0: [-0.8  -0.1   0.4   0.58 -1.96 -1.56  1.73  2.23]
1: [-0.07  0.86  0.26  0.93 -0.76 -0.37  0.12  0.39]
2: [-1.11  0.04  0.69  0.44 -1.36 -1.09  1.72  1.08]
3: [-0.81 -1.85 -0.72  1.23 -0.99 -1.63  1.95  2.34]
4: [ 0.61 -0.22  0.71 -1.83 -0.49 -1.52  0.4   0.37]
5: [ 0.5   0.56 -1.24 -0.27  0.31 -0.99  0.01  1.57]
6: [ 1.46 -1.45 -2.28  0.12  1.31  1.21 -0.28 -2.17]
7: [-0.86  0.71  0.9  -0.17  0.55  1.14 -0.79 -0.81]
8: [ 2.36 -0.98 -1.79 -1.32  1.15 -0.26 -1.37 -0.88]
9: [-1.9   1.25  0.93  1.3   0.36  0.64  0.48 -0.15]
10: [ 0.24 -1.31 -0.28 -2.16 -0.46  0.06 -0.76 -0.72]
11: [ 0.83 -0.03 -0.38 -0.58  0.8  -0.06 -2.37 -0.21]
12: [ 0.08 -0.6   0.3   0.48  0.08 -0.16  2.63  0.33]
13: [-0.74  1.21  0.97  0.94 -0.11  0.11  0.91  0.8 ]
14: [ 2.37 -0.37  0.17 -1.29  0.29 -1.39  1.51  0.57]
15: [-0.01  0.97  0.05  0.59  0.32 -0.21 -1.73  0.94]
16: [ 0.68  0.6   0.91 -2.1  -1.5  -2.14 -0.61  0.48]
17: [-1.14  0.72 -0.06  0.55  1.1   1.01  0.26 -1.13]
18: [-1.28  1.01  0.91  1.07  0.23  0.   -0.19 -0.56]
19: [-1.91 -1.11  0.64 -0.56 -1.5  -0.66 -2.17  1.26]
20: [-1.83  0.21  1.27 -0.69 -0.63 -0.46 -1.65 -0.22]
21: [-1.26  0.93  0.4   0.51  0.86  0.78  0.15 -0.24]
22: [ 0.03 -0.7   0.5  -0.62 -0.98 -0.66 -0.32  0.7 ]
23: [-0.4   1.24  0.79  0.85 -0.09 -1.26 -0.19  0.32]
24: [-1.57  0.84  0.17  1.17 -0.81 -1.2   2.46  0.9 ]
25: [-0.72  1.01  0.81  0.99 -0.86 -0.32  0.19  1.01]
26: [-0.73 -0.66  1.19 -0.9  -0.72 -0.47 -0.17  0.68]
27: [-0.56 -0.32 -0.04  0.72 -2.37 -1.4   1.05  2.08]
28: [ 2.87 -0.95 -2.22  0.68  3.04  0.96  0.13 -2.94]
29: [ 1.89 -0.17 -0.77 -2.81 -1.53 -1.09 -0.66 -0.15]
30: [ 0.32  0.42  0.93  0.75  0.32 -0.64 -2.07  0.49]
31: [ 3.3  -0.17 -1.62  0.82  3.65  0.39 -1.03 -1.3 ]
32: [ 0.87 -0.3  -1.02 -0.98 -0.73  0.26  0.85 -0.19]
33: [-1.29  1.16  0.96  1.21  0.24 -0.09 -0.2  -0.55]
34: [-1.01  1.35 -0.18  0.43  1.26  0.45 -1.53 -0.82]
35: [-0.54 -1.18 -0.28  0.56  2.04  1.32 -0.67 -1.82]
36: [-0.06  1.64  0.77  0.04 -1.03  0.74  0.18 -0.61]
37: [ 0.08 -0.76  0.57 -0.58 -0.92 -0.65 -0.14  0.66]
38: [ 1.42  0.57 -0.71 -1.19 -0.25 -0.8  -0.49  0.08]
39: [-0.2  -1.62 -1.58 -0.37 -1.12 -1.    0.85  1.3 ]
40: [-1.13  0.71 -0.13  0.93  0.06  0.3   0.29 -0.59]
41: [-0.24  1.02  0.52  1.48 -0.23  0.67  0.78  0.57]
42: [-0.03  1.08 -1.04  0.36 -1.57 -1.7   3.17  2.66]
43: [-0.97  0.91 -0.02  0.79 -0.46  0.41  2.07  0.87]
44: [ 1.5  -0.85 -0.31 -0.81  0.69 -0.54  0.17 -0.81]
45: [-0.36 -1.35 -0.35 -1.24  0.49  1.81 -0.72 -0.9 ]
46: [ 1.56 -0.26 -0.4  -2.08 -0.66 -1.27 -1.06 -0.38]
47: [ 1.33 -0.65  0.35 -0.04  1.44  0.29 -1.22 -0.29]
48: [-1.99 -1.33 -0.02 -0.14 -1.48  0.69 -1.8   0.29]
49: [-0.75 -0.25 -0.07  0.34 -0.76  0.25  0.72  0.46]
50: [-1.13  1.54  1.26  0.58  0.6   1.18  0.25 -0.17]
51: [-1.33  1.41  0.86  0.89  0.6   0.74  0.63  0.56]
52: [ 0.71 -0.44 -0.76  0.14  0.58 -1.59 -0.63  0.17]
53: [-0.42 -1.2   0.28 -0.57 -1.45  1.   -1.3  -1.02]
54: [-0.63 -1.06  1.91 -0.86 -0.62 -1.65 -0.23  1.49]
55: [ 2.69 -1.5  -0.64 -0.74  1.07  0.3  -0.65  0.08]
56: [-1.28 -0.82  0.11 -0.11 -0.61  0.17  1.28  0.12]
57: [-1.14  0.76 -0.11  0.94  0.03  0.3   0.26 -0.52]
58: [ 1.86 -1.01 -0.85 -0.17 -0.28 -0.49 -0.32  0.26]
59: [-0.35 -1.11 -0.35  0.5   2.    1.26 -0.67 -1.78]
60: [-1.04  1.31 -0.02  1.28 -0.32  0.9   1.3  -0.36]
61: [-0.64  1.2   0.72  0.13  0.58 -0.09  0.31  0.77]
62: [-0.2   1.21 -0.56  0.62  0.58  0.22 -0.09  0.09]
63: [-1.06  1.53  1.08  0.38 -1.4  -0.04  1.64  0.93]
64: [ 1.75 -1.04 -0.22 -1.43  0.12 -0.48 -0.15  0.03]
65: [-1.08  0.99  0.8   0.71 -0.29  0.65  0.13  0.06]
66: [-1.7   1.    1.54  0.62  0.78  1.3   0.22  0.31]
67: [-1.46  1.29 -0.12  0.67  0.78 -0.02  0.92  1.08]
68: [-0.76  0.24  0.33  0.21 -0.94  0.    0.23 -0.62]
69: [ 0.81  0.61  1.24  0.28  0.15  0.39 -0.64  0.19]

[-1.26 -1.21  1.73 -0.4  -0.9   1.36 -0.99 -1.45] 53 7 20
[-0.5   0.88  0.69  0.89 -0.74 -0.39  0.18  0.98] 25 1 13
[-0.87  1.17 -0.75  0.37 -1.58 -1.3   3.44  1.95] 42 24 0
[ 0.94 -0.37 -1.11 -1.12 -0.73  0.3   0.9  -0.23] 32 64 38
[ 2.95 -0.88 -1.7  -0.74  0.85 -0.3  -0.92 -1.64] 8 55 44
[-1.05 -0.1   1.21  0.83 -1.25 -0.43  1.77  0.63] 2 63 24
[-1.6  -1.28  0.84 -0.11 -0.83  0.95 -1.74  0.55] 48 19 53
[ 1.09 -0.77  0.8   0.19 -0.1  -2.03 -2.93  0.51] 30 11 52
[ 1.61 -0.88 -0.72 -0.07 -0.22 -0.4  -0.28  0.23] 58 64 44
[ 0.12 -0.55  0.26  0.5   0.06 -0.25  2.68  0.52] 12 43 56
[-0.09 -0.46  0.91 -0.05 -0.25 -0.62 -2.73  0.74] 30 15 11
[-1.84 -0.99  0.63 -0.5  -1.44 -0.64 -2.05  1.24] 19 48 20
[-0.45 -1.12 -0.24 -1.12  0.52  1.7  -0.56 -0.71] 45 10 53
[-1.01 -0.22  0.42  0.37 -1.78  0.05 -0.3  -0.1 ] 68 49 1
[-2.2  -0.48  0.36  0.81 -1.67  0.74 -0.55  0.21] 48 49 68
[ 1.36  0.01 -2.07  0.69  0.65  0.06  3.58 -0.76] 12 32 43
[-0.72 -1.67 -0.68  1.18 -0.89 -1.46  1.77  2.12] 3 0 27
[-1.15 -0.36  1.   -0.73 -1.24  0.65  0.33 -0.64] 68 56 26
[-0.01  1.39 -0.28  0.09  0.33 -0.04 -0.55  0.6 ] 62 15 61
[ 2.67 -0.75 -2.05  0.66  2.85  0.92  0.15 -2.76] 28 6 31
[-1.02 -0.31  0.42  0.33 -1.81  0.05 -0.38 -0.11] 68 49 22
[ 0.64  0.41 -1.22 -0.31  0.36 -0.95  0.02  1.44] 5 52 38
[-0.29 -0.05  0.67  0.29  1.13  1.3  -1.01  0.2 ] 7 69 21
[ 2.63 -0.8  -1.57 -0.56  0.73 -0.15 -0.89 -1.61] 8 55 44
[-0.15 -0.6   0.45  1.21  0.09 -1.28  3.52  0.48] 12 24 2
[-1.64 -0.08  1.04 -0.18  0.17  0.93 -0.81 -0.7 ] 7 21 20
[ 3.2  -0.79 -2.   -1.12  1.15  0.09 -0.48 -1.25] 8 55 44
[-0.62 -0.33 -0.21  0.43 -0.74  0.21  0.74  0.42] 49 56 68
[ 1.36  0.69 -0.72 -1.23 -0.21 -0.73 -0.66 -0.01] 38 46 64
[-0.37 -1.3  -0.32 -1.26  0.54  1.8  -0.68 -0.85] 45 10 53
[-0.51  0.39  0.38 -0.5  -0.36  0.24  0.34 -0.7 ] 68 36 40
[ 1.22 -0.04 -1.89  0.63  0.69  0.11  3.22 -0.77] 12 32 43
[-0.01 -0.28 -1.24  1.3   0.18 -0.66  2.58 -0.44] 12 43 24
[-0.48  1.09  0.8   0.79 -0.14 -1.12 -0.29  0.33] 23 1 25
[-1.42 -1.27  0.79 -0.14 -0.79  0.96 -1.7   0.47] 48 53 19
[ 0.72 -0.42 -0.67  0.02  0.51 -1.6  -0.56  0.19] 52 58 5
[-0.59 -1.82  0.85  0.1  -0.52  1.48 -1.38 -1.21] 53 45 48
[-0.74 -0.72  1.2  -0.95 -0.78 -0.63 -0.19  0.83] 26 37 22
[ 0.32  0.17 -0.2   0.98 -1.2  -1.31  3.52  1.82] 42 0 24
[-0.67 -0.97  1.9  -0.78 -0.53 -1.49 -0.2   1.39] 54 26 37
[ 0.71  0.61  1.21  0.34  0.1   0.44 -0.54  0.18] 69 1 61
[ 2.93 -0.91 -1.92  0.12  2.9   0.39  0.86 -2.34] 28 31 6
[ 0.1  -0.36 -0.8  -0.06 -1.02 -0.26  2.41  0.74] 12 49 56
[-0.2   1.1  -0.78 -1.2   0.61  1.26 -0.21  0.27] 62 7 21
[ 0.36 -0.71  0.14  0.41  0.13 -0.28  2.6   0.41] 12 56 43
[-1.48  1.36  0.87  0.88  0.66  0.8   0.64  0.54] 51 9 66
[-1.2   0.66 -0.05  0.57  0.95  0.98  0.2  -1.03] 17 21 40
[-0.41 -1.42  0.29 -0.64 -1.51  1.07 -1.42 -1.15] 53 48 10
[ 0.07  1.16  0.08  0.6   0.32 -0.33 -1.7   1.11] 15 30 62
[-0.31  1.63  1.02  0.04 -1.12  0.71  0.21 -0.42] 36 65 68
[-1.04 -0.08  1.18  0.83 -1.12 -0.32  1.68  0.59] 2 63 49
[ 1.57 -0.36  0.25  0.74  0.82  0.43 -1.36  0.33] 47 69 11
[ 2.74 -0.91 -1.81  0.06  2.62  0.2   0.71 -2.09] 28 6 31
[ 0.41 -0.28 -0.94  0.61 -0.45 -0.31  2.41  0.34] 12 43 49
[-1.69 -1.07  0.59 -0.61 -1.38 -0.67 -1.96  1.12] 19 48 20
[ 0.1  -0.6   0.32  0.46  0.09 -0.21  2.57  0.43] 12 56 43
[-0.16 -0.83 -1.17  1.04 -0.19  0.48  2.68  0.02] 12 43 56
[-1.47 -1.06  1.9   0.34 -1.28  0.54 -0.49  0.39] 26 48 20
[ 0.33 -0.24 -0.92  0.65 -0.32 -0.15  2.4   0.22] 12 43 49
[-0.23  0.2  -0.48  0.5  -1.73 -1.14  1.93  0.23] 2 24 49
[ 0.78 -1.04 -0.7  -1.9  -0.37  0.81 -0.15 -0.94] 10 32 45
[ 0.    0.01 -0.82 -1.07 -0.09 -0.31  0.6  -0.22] 32 38 49
[ 1.93 -0.63 -1.52 -1.7   0.48 -0.25 -0.84 -1.51] 8 44 64
[ 0.59  0.66  1.01 -1.97 -1.43 -2.09 -0.69  0.48] 16 4 46
[ 2.41  0.09 -1.14 -0.97  1.64  0.46 -1.11 -1.08] 8 55 47
[-1.02  1.26 -0.39  0.09  1.64  1.32  0.51 -1.34] 17 21 40
[ 1.11  0.12 -1.49  0.88  0.76 -0.02  2.74  0.03] 12 32 43
[-1.02  0.    0.64  0.43 -1.3  -1.16  1.49  1.13] 2 0 24
[ 0.72 -0.42 -0.99  1.15  1.74 -0.29  1.58 -0.32] 12 44 62
[ 1.23  0.22 -0.57  0.54  1.47  0.88 -0.78  0.65] 47 62 69
[-2.15 -0.03  1.75 -1.26 -0.87 -0.28 -1.46  0.69] 20 19 26
[-1.72  1.21  0.83  1.14  0.32  0.57  0.44 -0.26] 9 18 51
[ 2.64 -0.3  -0.3  -0.62  0.87 -0.42  0.24 -0.84] 44 64 55
[ 1.08 -0.88 -0.71  0.98  0.45  0.73  2.11 -1.2 ] 12 32 44
[-1.88  1.16  0.88  1.14  0.31  0.65  0.39 -0.1 ] 9 51 65
[ 0.93 -0.8  -0.54  1.01  0.29  0.69  2.01 -1.19] 12 32 44
[-0.63 -0.82  0.93 -0.19 -0.11 -1.92  0.63  1.81] 54 37 26
[-1.03 -0.37  1.15  0.37 -1.31  0.    0.02 -0.25] 68 49 26
[ 0.14  0.28 -0.17  1.01 -1.25 -1.3   3.57  1.78] 42 24 0
[-0.74  1.05 -0.31  0.14  1.63  1.61 -0.4  -1.19] 17 34 7
[ 0.99  0.19 -1.45  0.87  0.66 -0.1   2.81  0.13] 12 43 32
[-1.67 -0.15  1.06 -0.16  0.12  0.86 -0.78 -0.69] 7 20 21
[ 0.05  1.2   0.13  0.66  0.25 -0.33 -1.55  1.1 ] 15 30 62
[-1.2  -0.76  2.19 -0.62 -0.14 -1.04 -0.27  1.49] 54 26 37
[-1.46  0.87  0.14  1.1  -0.74 -1.13  2.27  0.89] 24 2 43
[-0.86 -0.16  1.11  0.68 -1.16 -0.44  1.66  0.59] 2 49 56
[ 0.58  0.74  0.48  0.8   1.13  0.88 -0.92  0.13] 69 62 15
[-0.3  -0.21 -0.95  0.52 -0.71 -0.36  1.01  1.47] 49 39 5
[-0.78  0.99  0.85  0.98 -0.78 -0.25  0.22  0.94] 25 13 1
[ 0.46  1.38 -0.76  0.67 -1.04 -0.59  2.    0.99] 43 1 24
[-1.07  0.01  1.13  0.88 -1.14 -0.39  1.64  0.62] 2 63 49
[ 1.2   0.52 -1.11 -1.44 -1.01 -0.98 -0.04  0.18] 38 46 32
[ 1.88 -1.17 -1.14 -0.77  0.59  0.01  0.55 -1.78] 44 6 64
[ 1.56 -0.3   0.19  0.61  0.76  0.35 -1.33  0.3 ] 47 69 11
[-0.86 -0.56  2.04  0.32 -0.15 -0.46  4.02  1.03] 12 2 24
[ 1.4  -0.73  0.28 -0.09  1.49  0.3  -1.24 -0.4 ] 47 11 55
